(in the rows, 128 means zero)
Each path is a new rotation, seen through one point. The rows after it are directions, each followed by how far the rotation turns it, in degrees a step (0 if it stays put).
Each turn is a multiple of 5 degrees from 10 to 175, or 0.
Each row of a path follows its step; steps can be skipped.
Path 1:
step 0: [140 126 135 130 127 136 131 133 126 123 125 136 128 135 137 127 129 126
 127 132 132 134 129 131 137 124 132 127 127 118 120]
step 1: [133 128 139 123 122 133 120 134 126 130 121 131 135 127 127 129 122 133
 120 125 131 119 136 126 125 134 134 129 131 133 135]
step 2: [133 128 128 137 124 123 133 120 124 119 126 122 123 128 133 134 112 129
 124 130 128 131 132 129 122 131 134 130 122 133 126]
step 3: [136 114 129 131 132 136 130 125 130 130 126 131 129 140 137 121 128 131
 125 127 137 132 130 136 132 128 129 129 129 126 121]
step 4: [126 128 142 126 122 130 128 136 128 127 125 138 127 131 124 125 125 130
 121 122 129 125 131 127 120 142 132 131 134 129 124]
step 5: [137 132 126 134 129 127 134 130 124 112 122 127 125 136 136 131 122 124
 130 129 127 123 132 125 121 130 130 127 122 133 131]
step 6: [126 118 127 122 137 130 121 123 127 130 123 129 130 140 135 124 123 127
 122 124 139 127 132 130 128 123 132 127 126 135 120]
step 7: [119 132 137 130 124 133 128 131 133 127 133 129 121 137 128 128 123 130
 125 123 126 137 133 130 117 135 134 133 137 128 125]
step 8: [134 126 123 135 131 127 133 130 131 115 125 125 131 140 132 122 131 127
 127 123 125 122 123 130 119 136 128 124 126 127 135]
step 9: [122 123 131 125 137 121 118 129 120 128 127 136 125 138 132 127 126 123
 128 126 133 123 122 125 125 129 130 123 126 133 115]
Speeds:
[126 129 127 129 130 129 131 128 132 130 127 131 126 131 125 126 125 130
 126 127 127 132 128 131 131 128 127 130 127 126 129]
95
Path 2:
step 0: [127 122 133 117 133 126 134 116 127 127 130 129 132 136 131 130 127 117
 122 124 131 122 119 134 129 123 128 130 126 127 124]
step 1: [123 127 133 114 127 130 124 126 123 126 123 131 127 133 135 125 134 127
 125 130 122 128 128 124 123 120 133 134 126 117 119]
step 2: [123 122 126 125 120 135 127 126 128 125 132 130 127 133 129 126 135 133
 132 142 118 132 125 128 118 124 129 129 137 128 126]
step 3: [130 137 130 133 119 131 132 127 131 131 124 126 131 143 132 129 127 126
 135 132 122 133 125 132 125 123 128 130 136 135 135]
step 4: [131 142 127 121 127 133 132 132 131 131 120 131 131 134 123 131 127 124
 124 126 132 129 129 130 121 122 115 126 134 128 134]
step 5: [121 124 138 121 131 132 132 125 131 126 125 124 119 127 125 130 126 127
 122 129 140 132 127 126 122 122 116 127 125 131 134]
step 6: [128 118 130 129 129 134 123 122 126 127 121 122 116 129 123 133 121 124
 124 124 122 127 129 125 122 121 128 137 123 128 131]
step 7: [127 119 127 132 135 135 122 120 129 131 123 138 133 131 124 128 129 120
 124 128 115 126 121 126 120 129 128 128 126 132 128]
step 8: [122 130 138 133 138 124 122 129 128 135 120 131 134 131 129 127 138 123
 130 137 122 131 120 127 130 120 129 126 131 128 128]
step 9: [129 133 124 120 132 129 132 129 127 130 126 124 128 123 123 134 135 127
 129 140 122 127 125 125 136 115 129 131 137 131 133]
Speeds:
[126 129 134 130 128 126 128 127 129 129 127 126 127 131 133 127 127 128
 130 127 130 130 127 127 130 128 131 129 125 130 129]
145
[127 130 126 131 129 125 129 126 129 129 128 130 132 132 128 129 129 124
 125 125 128 129 128 130 128 128 126 126 127 126 127]
95
[131 131 127 124 128 131 130 127 127 129 125 131 130 128 130 127 125 126
 127 125 126 127 128 126 129 130 130 130 127 130 129]
115
Path 3:
step 0: [144 134 142 130 136 133 125 129 129 136 129 129 137 129 136 121 127 128
 131 132 128 132 132 125 128 129 136 129 130 128 137]
step 1: [140 126 132 138 134 136 122 127 137 128 131 130 125 138 131 126 121 123
 122 130 132 120 128 130 128 126 132 125 117 122 135]
step 2: [133 135 139 137 131 135 130 122 129 137 137 127 127 132 132 131 127 122
 126 133 124 125 135 135 126 125 122 116 134 127 135]
step 3: [122 129 130 143 137 132 130 127 129 136 126 131 128 139 125 132 133 124
 130 128 134 114 132 127 130 132 127 118 122 130 127]
step 4: [114 126 127 132 130 131 131 125 126 137 127 137 127 132 129 127 134 115
 124 137 125 129 127 136 122 124 124 119 129 137 131]
step 5: [120 131 132 130 137 133 132 123 127 130 123 140 131 129 134 124 137 121
 135 131 134 127 125 126 130 140 126 130 130 138 120]
step 6: [119 117 127 125 129 137 118 129 130 122 128 146 127 129 136 127 125 125
 124 132 134 133 125 133 127 130 128 126 128 136 126]
step 7: [132 122 136 127 130 136 126 115 126 120 132 134 121 120 137 134 131 127
 128 128 130 134 130 127 126 139 122 132 134 136 123]
step 8: [126 117 123 126 133 129 118 121 126 127 131 136 128 124 131 143 121 140
 123 123 134 124 132 128 134 133 125 124 126 132 127]
step 9: [133 113 129 127 129 125 127 117 118 131 129 125 128 115 123 135 133 132
 120 130 120 131 134 128 122 132 127 124 128 136 131]
Speeds:
[125 131 125 128 128 128 125 129 125 127 127 128 129 126 129 126 131 126
 132 128 125 125 126 128 127 127 129 129 127 132 130]
55
Path 4:
step 0: [132 128 136 126 129 122 131 140 144 133 123 135 127 128 118 131 125 132
 127 127 136 122 131 131 133 128 125 128 120 119 131]
step 1: [117 122 126 122 128 127 140 124 127 122 132 127 135 133 123 133 123 130
 124 126 127 122 125 113 130 135 117 131 127 132 127]
step 2: [129 113 129 125 130 128 123 137 126 128 129 125 130 130 126 129 142 120
 125 130 124 133 128 126 123 128 132 140 130 129 141]
step 3: [141 121 133 132 137 118 126 134 125 126 129 130 129 130 121 126 115 138
 129 123 125 130 135 127 131 123 132 133 129 119 124]
step 4: [129 131 121 135 127 129 129 134 125 124 129 125 138 132 124 135 115 131
 123 134 132 127 118 129 121 142 127 131 125 137 128]
step 5: [127 130 136 133 122 124 121 133 129 126 131 131 131 129 127 124 135 125
 130 121 126 141 124 116 118 122 128 129 134 140 132]
step 6: [130 121 131 127 133 134 115 132 123 132 135 126 120 125 129 122 117 134
 130 116 129 126 126 136 123 126 123 124 135 122 131]
step 7: [127 131 134 129 120 122 122 129 128 121 130 125 131 120 136 140 121 130
 122 134 137 128 128 130 132 140 134 121 135 128 122]
step 8: [130 132 126 126 125 132 129 127 134 121 123 124 121 127 121 121 137 125
 138 125 144 133 124 120 123 132 128 128 136 134 122]
step 9: [132 129 128 128 125 129 126 130 119 124 136 139 117 121 129 130 133 123
 126 118 132 113 136 129 123 125 120 127 127 124 132]
Speeds:
[131 128 130 129 127 127 128 128 126 132 128 127 126 129 127 130 126 132
 124 129 130 125 128 129 129 125 126 126 128 126 128]
115
Path 5:
step 0: [129 129 126 140 128 134 129 130 126 134 123 128 142 124 120 128 130 136
 131 130 126 135 124 125 127 121 126 124 135 123 133]
step 1: [125 132 130 130 118 133 130 128 133 127 133 127 128 128 135 112 126 125
 134 129 124 132 131 122 115 123 130 125 127 125 127]
step 2: [138 132 123 129 129 130 130 120 131 130 128 128 123 140 138 130 131 134
 123 131 127 132 126 127 120 130 127 135 129 138 122]
step 3: [127 133 134 123 131 117 132 132 121 123 130 121 135 133 128 133 129 130
 125 124 136 124 130 130 121 126 116 135 134 130 133]
step 4: [132 121 132 125 131 128 119 125 120 133 138 131 130 118 131 123 132 127
 131 134 135 132 129 129 132 131 119 132 132 119 128]
step 5: [131 128 132 130 127 132 125 128 137 136 124 121 130 128 131 129 130 131
 123 137 131 127 129 127 131 130 121 113 117 122 127]
step 6: [129 133 140 131 129 128 138 122 140 132 124 134 132 128 129 130 116 129
 134 127 130 126 121 129 126 126 129 129 131 125 123]
step 7: [134 130 129 124 116 125 127 125 136 122 131 130 129 131 123 133 133 126
 142 129 123 133 134 126 125 136 127 131 134 132 131]
step 8: [133 125 124 117 127 123 130 116 123 120 127 120 124 127 138 131 130 118
 126 122 133 129 127 129 127 130 129 122 126 129 128]
step 9: [134 127 127 120 130 128 127 128 119 141 129 128 129 126 126 139 127 135
 132 125 135 125 124 134 135 118 128 127 125 132 133]
Speeds:
[129 131 130 129 124 126 129 131 126 128 131 131 129 126 129 129 126 130
 129 127 126 126 130 129 129 125 128 129 131 125 128]
120
[126 126 127 126 132 127 125 129 126 129 126 129 129 128 130 128 130 130
 129 127 131 129 131 132 130 127 128 127 127 124 130]
70
Path 6:
step 0: [124 128 133 131 121 135 123 130 128 134 117 127 130 131 120 127 126 124
 125 127 130 123 123 122 138 137 125 139 134 130 126]
step 1: [129 135 128 123 135 128 137 130 131 126 122 130 127 116 138 123 131 134
 126 134 119 124 129 125 122 128 127 130 126 137 130]
step 2: [125 121 126 127 126 119 129 130 122 124 124 127 130 136 120 132 129 127
 125 134 126 136 139 134 120 132 132 135 130 121 132]
step 3: [131 136 121 128 133 129 139 129 124 128 128 136 120 134 130 132 129 127
 135 114 132 131 124 126 136 131 126 128 129 130 126]
step 4: [122 127 129 134 137 138 120 131 129 126 132 118 129 125 135 125 122 128
 131 125 129 122 134 127 119 129 123 130 128 117 132]
step 5: [123 130 133 121 130 127 123 139 127 122 127 135 130 131 124 132 136 133
 118 128 135 133 122 123 127 117 131 123 123 129 125]
step 6: [135 122 128 131 120 129 131 141 132 137 126 126 138 127 132 130 132 126
 136 130 129 123 126 132 136 135 129 127 135 126 129]
step 7: [133 131 123 123 130 136 129 126 131 124 129 126 128 130 132 120 123 130
 122 131 116 132 131 119 129 130 136 133 122 129 117]
step 8: [129 131 130 136 130 128 132 123 122 117 121 130 131 126 118 135 129 131
 128 137 131 121 134 133 128 131 134 118 130 125 133]
step 9: [132 133 121 129 124 125 127 136 119 134 138 126 114 128 125 126 125 133
 131 130 130 134 124 124 132 128 127 135 131 131 135]
Speeds:
[131 130 127 127 127 128 131 130 125 131 128 126 130 130 128 130 124 125
 127 128 132 127 125 128 131 129 126 129 127 130 130]
120
[128 128 129 126 126 123 126 130 127 126 130 131 128 127 128 133 127 127
 130 129 129 126 129 125 126 127 131 129 129 128 130]
110
Path 7:
step 0: [133 123 121 128 124 137 125 130 128 125 131 124 122 122 130 126 123 128
 132 118 135 133 128 123 132 128 120 132 120 115 123]
step 1: [130 129 113 117 127 136 131 133 123 125 137 138 124 125 132 131 129 130
 137 128 129 127 129 135 131 130 123 123 127 127 129]
step 2: [126 128 124 121 128 132 131 132 142 120 124 137 122 136 123 124 133 130
 131 126 130 123 139 136 130 132 126 129 127 131 124]
step 3: [128 126 127 125 129 134 139 135 138 128 122 130 121 135 126 132 129 132
 124 125 133 135 123 127 131 126 129 141 138 125 131]
step 4: [132 137 122 129 127 129 120 128 129 129 132 132 123 130 127 124 134 135
 132 127 121 133 121 130 134 124 133 142 134 127 137]
step 5: [135 124 128 128 118 127 121 121 137 123 136 130 130 118 129 123 130 134
 130 122 130 131 129 132 124 134 133 137 130 134 129]
step 6: [132 123 135 127 119 131 134 138 126 128 137 133 130 124 124 122 127 136
 135 121 133 126 120 119 130 135 126 128 130 128 122]
step 7: [132 136 125 133 128 133 123 135 131 126 124 135 130 128 131 132 136 130
 145 128 133 134 126 122 131 133 121 125 125 127 122]
step 8: [130 127 114 131 127 121 133 126 129 122 128 128 117 133 126 136 130 136
 135 128 138 132 135 126 126 133 126 129 124 135 128]
step 9: [119 129 118 127 128 131 132 135 131 129 128 124 111 126 125 123 130 126
 127 125 129 121 124 125 127 134 125 140 125 132 128]
Speeds:
[130 129 127 128 127 129 130 129 129 127 126 130 127 128 129 128 127 129
 129 126 129 129 127 129 128 126 125 120 125 129 125]
60
Path 8:
step 0: [129 129 116 125 127 127 120 136 121 125 123 125 118 129 130 125 127 119
 132 137 118 132 127 128 125 120 128 127 125 132 131]
step 1: [133 135 134 125 133 122 124 133 135 125 128 128 119 125 129 124 137 119
 125 138 124 131 118 129 130 125 134 128 131 122 130]
step 2: [123 132 138 128 126 128 124 132 124 132 129 132 118 141 127 130 132 125
 131 127 120 129 118 118 128 132 127 126 131 130 126]
step 3: [121 127 125 124 128 119 120 128 123 134 131 122 122 136 131 120 127 131
 128 130 125 120 121 130 125 130 138 126 123 122 119]
step 4: [125 136 121 124 128 121 120 132 124 125 123 125 116 130 134 128 132 129
 138 129 129 128 128 126 132 119 125 128 117 131 128]
step 5: [137 138 129 125 138 121 125 131 130 128 134 126 123 125 134 122 130 131
 132 138 117 135 121 129 130 129 125 126 129 129 126]
step 6: [127 130 134 123 131 131 129 132 130 136 127 131 120 134 128 128 135 128
 128 139 129 122 116 118 132 130 120 125 128 131 121]
step 7: [123 123 130 116 131 123 121 133 123 133 140 130 124 135 126 121 130 137
 125 125 124 125 126 125 132 125 131 133 125 128 122]
step 8: [123 142 116 119 128 128 121 132 124 127 125 132 124 131 130 124 125 135
 135 129 136 129 123 129 134 125 127 134 126 127 124]
step 9: [136 140 131 124 132 114 128 132 128 129 131 132 127 123 131 123 128 133
 128 132 129 132 126 127 139 135 126 125 121 135 130]
Speeds:
[124 128 123 129 128 125 127 125 127 130 129 129 126 125 128 125 129 127
 131 127 129 127 130 130 129 130 126 127 130 129 131]
80
Path 9:
step 0: [121 119 125 126 126 129 129 131 127 136 125 138 129 129 122 122 116 133
 120 123 121 124 124 118 120 137 123 129 128 128 132]
step 1: [129 140 127 121 134 127 128 127 126 131 130 134 114 122 122 130 132 126
 127 127 126 120 119 123 121 134 124 120 136 133 127]
step 2: [127 129 121 127 129 127 119 127 122 129 122 126 124 128 121 128 135 129
 133 116 143 134 117 127 129 129 135 125 134 121 125]
step 3: [120 128 127 125 131 143 131 131 115 121 129 122 131 126 126 128 125 128
 139 118 128 128 136 130 129 133 128 130 132 121 125]
step 4: [122 125 124 132 127 135 125 136 128 136 123 130 137 136 125 121 125 126
 131 130 123 115 129 120 119 136 124 128 127 121 131]
step 5: [125 139 123 127 129 133 134 131 134 132 122 134 115 129 127 131 134 125
 118 128 129 116 131 124 125 128 122 124 135 124 133]
step 6: [127 135 125 133 127 127 120 123 132 138 123 125 123 127 131 132 136 131
 130 111 129 127 118 133 135 124 129 129 134 121 129]
step 7: [124 135 127 127 121 132 134 133 122 122 130 124 135 130 127 136 120 132
 138 122 130 127 125 137 136 130 124 135 139 121 127]
step 8: [122 130 127 132 129 125 130 131 129 131 140 128 143 138 128 124 125 130
 131 129 128 118 130 125 124 130 122 123 126 115 124]
step 9: [120 136 129 130 127 130 133 125 129 129 123 140 122 131 126 130 125 137
 115 130 132 121 132 126 126 125 121 122 120 120 132]
Speeds:
[127 130 126 129 127 128 127 126 128 123 129 123 130 129 127 125 129 129
 128 127 129 130 126 132 126 129 128 128 130 129 128]
80
[124 128 129 125 129 128 125 126 132 128 127 129 127 131 127 129 126 127
 125 131 125 127 130 129 124 127 128 126 129 128 128]
85
